Some points, each followed by its number:
[ 39 -17  -7 -36   8   9  -1  -6   3  23  -9  20  -5  74  -3 116] 0
[ 47  38  12 -29   0  61   2 -14  -2  45   7  28  -1  31 -17  53] 1
[ 24 -17 -12  -2   2  36  -7 -16   6  44  -9  32 -17  21 -23  31] 2
[ -3  -3  39  -2 127   1 -23  -1  64   2  46  18  -9 -31  81 -61] 3
[-20 -22  67  43   9 -38   2 -21  20 -35  47  19  -3 -10  40 -81] 4
[ 28  20 -12   2  -9  18  24  25  20  -8  -1  -3 -12   3   5  -5] 5
[ 13  -7  12  -8 122   9   5   4  34 -15  36  31 -13 -11  37 -33] 6
[ 52  12  -9 -17 -41  51 -10 -19  -6  63 -14 -18 -29  42  11  37] 7
[ 40   2  -9 -22 -56  28 -15  12 -12  54  -6  42  -7  16  13  63] 8
[ 36  10 -13  -9 -38  16  10 -12   8  50 -28  20   4  28  -1  62] 9
[  8 -29   9   1  15 -12 -16 -34  11 -20   2   6 -29   0  10 -17] 10
[ 10 -10   0 -17  13  -4 -29  -4  -7  -4  10  59  13   6  -3  14] 11
[ 22  10 -16 -34  -9  46 -11  -7  17  26 -19  21   0  37 -17  46] 12
[-35  -7   6  32 -29 -39   8  -1  -2 -37  -1 -40  -6 -15   0 -53] 13
[-32 -27 -18   7 -67 -25 -10   7 -15 -27 -14 -51  67 -31  -7 -65] 14
[ 54   9 -19 -25 -18  68  -4   4 -10  36  -7  31 -21  33   6  72] 15
[-14 -16  25  40  -2  -9 -20 -16  10 -30  -3 -23  28 -10  -9 -64] 16
[  0  37 -12   2  -4   5  54  65 -17 -11 -15 -27  17 -20  17 -65] 17
[ 40 -16  -4 -21  10  10   4   1 -25  53 -29   8 -11  41 -26 118] 18
[ -26   -9   -5   11 -112  -31  -19   -9  -43  -24  -16  -17    9  -24
    4    4] 19
[ 38   8   5  -7 -79  49   2  -6   8  55 -19  -6  -7  23   4   9] 20
[-12  30 -20  -6 -25 -29  24  34 -49 -13 -24 -24  10 -17 -25 -25] 21
[-33   3  27  28 -23 -23 -19 -25   1 -31   7 -30 -19 -33  37   3] 22
[ 60   2   0 -10 -44  18  -7 -35 -27  38 -24  20 -12  73 -31  76] 23
[ 18  37 -42 -11 -28  17  32  16   5   5  22 -17 -28 -23  14   9] 24
[-16  14  32 -19 127   0  10  35  -3 -14  22   8  12 -25  15   8] 25
[-18  17  20 -25  70  17  -4   7  40   7  24  14  12   3  26   7] 26
[ -1  -2 -15   4  46  -4   6   3  37  15  12  36  14 -12  40 -24] 27
Which three points above are nearest to each new point? Their numbers follow each, nearest first.
[ -8  49  -2   0  40   3  41  66   2  -6   3   0   5  -5   1 -80] ~ 17 5 21
[ -5  21  -1  -6  26  58   3 -12  -4   7 -10  18  -6  42  -1  34] ~ 12 2 1
[-34  32 -15   6 -17 -15  91  66 -14  -3  -3 -13  -2 -44   5 -45] ~ 17 21 24
[-45 -31 -15 -10 -33 -36 -21  -3  12 -30 -26 -34   5 -25 -18 -15] ~ 13 14 22
[-17   9  -7  42 -40 -37  -9 -11 -17 -16 -26  -9   3 -28  -8 -71] ~ 13 16 21
[ -2 -13  16  14 -31  -6  -1 -14  -8 -23   7   9  39 -39  -3 -48] ~ 16 13 14
[-23 -15   9  95  21 -16 -18   5  -8 -20 -12 -27   9 -22  -1 -54] ~ 16 13 22
[-14 -23  -9  34  52 -25  18  12 -21 -39  10  -8  -4 -21  23  -7] ~ 10 27 13
[ -1  53   0  13   0  -1   9  41  -5  -7   9 -22 -21 -15  13 -60] ~ 17 5 21
[ -8  -8 -14 -42  -3  11 -24 -20 -31   0   4  34   0 -11 -13   0] ~ 11 10 2
[-39   9  -5  -6  58 -15  42  48 -17 -24 -19  -8   7 -41 -36 -13] ~ 21 17 25
[-40   5  48 -19  50 -24  -1  -5  39  -9  52  30  -9 -30  30 -12] ~ 26 27 6
[-30 -26  -2  17 -43 -24  34  19 -19 -35  12 -17  16 -25 -19 -32] ~ 13 21 14
[ 70  -9 -10 -13 -60  10 -15 -19 -12  46 -20   4   1  68  -7 125] ~ 23 0 18
[-29   1  -7   1 -68 -19 -38  -6 -39 -32 -46 -21   7  -9 -10 -32] ~ 19 14 13
[-14  13 -12  -6 -75 -31   7  39  -6 -21 -28 -15   1 -36 -18 -38] ~ 21 13 19
[-42 -20 -26  21 -10 -45 -25 -22  -6 -63  -4 -13 -12 -23 -32 -41] ~ 13 16 10
[-10  38 -20  -5  20  36  64  51 -17   1  -2  16   9  -2 -10   4] ~ 5 17 24
[-45 -14 -19  -7 -42 -12 -10 -20 -12 -21 -27   2 -21 -33 -11 -31] ~ 13 19 22
[ 46   3 -15 -17 -68   6  -7 -22 -25  37 -18   2 -18  67 -10 127] ~ 23 0 18
[-29  -8  31  22  14 -30 -28  -7  11 -29 -15  -8 -11 -18 -12 -39] ~ 16 13 10
[-22 -15 -22  48 -54 -34  -8 -22 -29 -16  13  -6  11 -44   5 -64] ~ 13 14 16
[-40 -10 -26  -1 -47 -35 -28 -52 -12 -21 -21 -48 -19 -14   1 -69] ~ 13 14 16
[-35 -36 -20  -5 -20 -35  -4 -24 -16 -38 -27 -17  -6 -49 -22 -46] ~ 13 16 14
[ -7  57   2  -9  35  20  49  30  13 -10   4 -12   5   2  14  16] ~ 5 26 24
[  4  -7 -16  -4   6  21   9  -1  20  -3  13  45   0 -11  12  41] ~ 11 2 5
[-18 -27  43 -14 114 -15 -33 -23  84 -16  45  24 -10 -23  65 -22] ~ 3 6 26
[ -8  19 -14  -9 -55 -46  34  30   1 -33 -22  -3 -24 -32 -34 -37] ~ 21 13 5
[  5 -22   4 -10 -48  44  34 -13  38   6  27  38  -9  -8  10 -31] ~ 5 10 20
[-35 -17  12  23 -41 -10  -1  -2   2 -32  -1 -32  -9 -20  11 -57] ~ 13 16 22
[-25  38   0  -2 -28 -46  11  11 -16 -16 -22 -14   5 -30 -21 -17] ~ 21 13 22
[ 50 -16 -14 -18 -73 -10 -16 -25 -12  52 -32 -18 -10  76 -16 127] ~ 23 18 0
[  2 -11  54   2  84  -7  13   5  27 -12  48  30   1   2  48 -30] ~ 6 26 3
[ 21 -11 -16 -28 -34  12 -31 -23  17 -15  -5  27 -14  14 -39  63] ~ 12 2 9
[-38 -14  -3  -2 -58 -15 -24 -38 -26 -22   8 -13  -6 -29 -30 -56] ~ 13 19 16
[ 85  -1 -17 -36 -58   7 -19 -12  11  65 -14 -23   2  77 -19  93] ~ 23 9 7
[-39 -47  -1   5 -69 -28 -30 -20  -4 -24  11 -25  65 -25 -15 -69] ~ 14 16 13
[ 98   9   9 -14   5  28  -5 -16 -17  49 -21  16   0  82 -17  67] ~ 23 1 0
[-18  77   8  -6 -77  11  19  29 -19 -11 -13 -17   1   1 -13  -8] ~ 21 24 5
[-21 -13  77   7 111 -10 -13  -6  23 -27  45   7   9  -5  58 -92] ~ 3 6 4
